One turn moves each row of this set onto another row. After a few examples, where does it send each row asked below?
z_621: 27; 66; -49; 136; -92; -25; 158; 66; -118; -3; -119; -97; 129; 85; 52; 95; 112; 207
z_800: 171; -45; -47; -81; 55; 47; 224; -82; -17; 175; -82; -69; 146; 17; 268; 177; 111; 126
z_768: 77; -25; -67; -148; 3; 33; 207; 20; 22; 122; -282; -47; 140; -21; -54; 118; 139; 19
z_12: 40; 29; -23; 29; -97; -145; 212; -73; -45; 69; -197; -54; 33; 29; 113; 222; 117; 54
z_844: 89; 13; -126; -85; 68; 147; 214; -146; -48; 156; -167; -69; 1; 96; 75; 98; 127; 125
z_965: 38; -24; -68; 71; 59; -62; 155; 84; -52; 107; -78; -204; 235; -6; 48; 45; -86; 88
z_418: 60; 63; 15; -1; 48; -43; 12; -96; -177; 7; -77; -144; 87; 25; 65; 146; 94; 136
z_748: 107; -146; 62; -9; -1; 38; 154; 105; 18; 97; -179; -103; 112; -80; -6; 3; 203; 194
z_344: 214; 7; 16; 70; 39; 51; 252; 85; 72; 141; -129; -39; 20; -143; 98; 26; 158; 74
z_175: 119; 19; 97; -14; -52; 4; 163; 115; 170; 162; -61; -117; 16; -26; 167; -3; 91; 23
z_955: 120; 9; 57; -60; 60; 9; 151; -10; 231; -46; -80; -68; 85; 14; 127; 85; 48; 120
z_51: 95; 125; 86; -51; -7; 47; 35; -65; 112; 144; -187; -94; 61; -31; 81; -59; 137; 132
z_647: -111; 88; -2; -36; 84; 68; 112; -51; 1; 229; -55; -20; 79; -32; 186; 49; 123; 147
z_554: 154; 68; 83; -161; 108; -80; 113; 47; 22; 47; 14; -88; 67; 34; 44; 89; -18; 150
z_856: 46; -24; -30; -74; 9; 102; 378; 30; 56; 124; -104; -44; 105; 36; 78; 228; 123; 102
z_505: 36; 53; -4; 42; 105; -81; 69; 73; -57; -44; -106; -30; 192; 76; 113; 83; -3; 117
z_671: -100; -11; -131; 69; 42; 9; 85; 72; -69; 106; 21; -154; 93; -51; 119; 132; 45; 88
z_161: 66; 31; -80; -104; -35; 33; 352; 31; 34; 157; -193; -106; 104; -66; 118; 58; -75; 109
z_715: 18; -27; 21; 154; 99; 52; 135; 136; -90; 76; -66; -115; 12; -33; 42; 70; 74; 230
z_893: 105; 9; 20; -60; -115; 64; 276; 107; 84; 130; -102; 58; 105; -45; 40; 57; 0; 39
z_545: 122; 2; -4; -101; 49; -46; 56; -166; 54; 159; -170; -184; -1; -10; 137; 171; 45; 101
z_281: 60; 44; 32; 12; 53; -18; 85; 79; -108; 47; -107; -142; 68; 56; -62; -51; -12; 6
z_813: -50; 2; 64; 5; 84; 32; -17; 24; -83; 52; -118; -200; 65; -74; 67; -19; 93; 108
z_475: 122; 90; -18; -134; -29; 63; 164; 44; 64; 119; -65; -117; -47; -90; -77; 23; 43; 34
z_859: 77; -51; -142; 0; -15; 61; 297; -58; -5; 93; -60; -163; 89; 44; 55; -58; -10; 17
z_803: 118; -9; 85; -72; -35; 30; 149; -47; 92; 61; -112; -131; 22; 6; 299; 62; 45; 204
z_709: 88; 69; -56; -70; -59; -32; 252; 49; 39; 181; -156; -94; 72; 152; 154; 187; 191; 153
z_237: -27; -44; -2; 65; -26; 15; 134; 39; -151; 114; -185; -99; 76; 8; -122; 116; 57; 87
z_799: -61; 31; -75; 25; 77; 59; 128; -101; -132; 135; -81; -165; 187; 77; -13; 110; 55; 72
z_694: 73; -61; -87; -98; -31; 75; 59; -30; 77; 202; -5; -3; 66; -19; 212; 121; 69; 173

z_955 goes to z_161
z_813 goes to z_237
z_505 goes to z_965
And these:
z_803 goes to z_893
z_51 goes to z_768
z_647 goes to z_748

One turn moves each row of this set onto another row. After a few examples, where does it send each row asked below?
z_574: 42; -73; -14; 38; 1; 101; 186; 11; -155; 115; -107; 105; 70; -7
z_606: 22; -71; 22; -20; 123; 50; -140; 24; -159; -68; -56; 79; 72; -17
z_766: 15; -39; 89; 6; -89; 141; 114; -40; 31; 174; -156; 76; 79; -78
z_583: 39; -25; -3; -6; 16; 168; -34; -36; -96; -80; -82; -177; 77; 1
z_4: -17; -20; 73; -61; -28; 112; 79; -18; -232; 68; 69; 161; 63; -12
z_309: 58; -40; 9; -22; -296; 90; -80; -21; -108; 51; -12; -21; 38; -19
z_665: 25; -5; 39; -85; 10; 203; -118; -40; -71; -41; -27; -164; 55; -29
z_625: 24; 42; 142; -102; -18; 73; 70; 6; -56; 99; 11; 180; -33; 11
z_894: 15; -28; 109; 27; 12; 62; -142; -47; 48; -41; -185; 38; 90; -77
z_397: 115; -91; -89; -13; -204; 94; -47; 48; -155; 106; -59; -31; 14; -3
z_783: 48; 11; 14; -51; 29; 182; -76; -43; -125; -76; -24; -159; 45; 5
z_264: -20; -87; 115; -131; -26; 109; 60; 44; 24; 181; -57; 145; 46; -50
z_401: 20; -35; 24; -43; -4; 200; -75; -43; -35; -46; -88; -190; 86; -36
z_113: -36; -42; 126; -47; 23; 71; -198; -37; -56; -77; -47; 76; 103; -68
z_140: -9; -24; 105; 6; -44; 29; 172; 2; -104; 2; -26; 165; 45; 44
z_128: 118; -30; -33; 4; -256; 88; -50; 7; -77; 92; -90; -35; 5; -15
z_796: -42; 13; 170; -97; -125; 155; 9; -76; -43; 127; 13; 136; 70; -84
z_466: -51; -150; 80; -24; -44; 68; 162; 33; -22; 82; -92; 125; 118; -20
z_644: 57; -103; -43; -36; -245; 91; -71; 28; -185; 55; 1; -8; 54; -9
z_160: 72; -54; -1; 61; 111; 42; -76; 13; -53; -34; -195; 40; 55; -19

z_113 goes to z_894
z_309 goes to z_128
And these:
z_401 goes to z_583
z_796 goes to z_766
z_140 goes to z_625

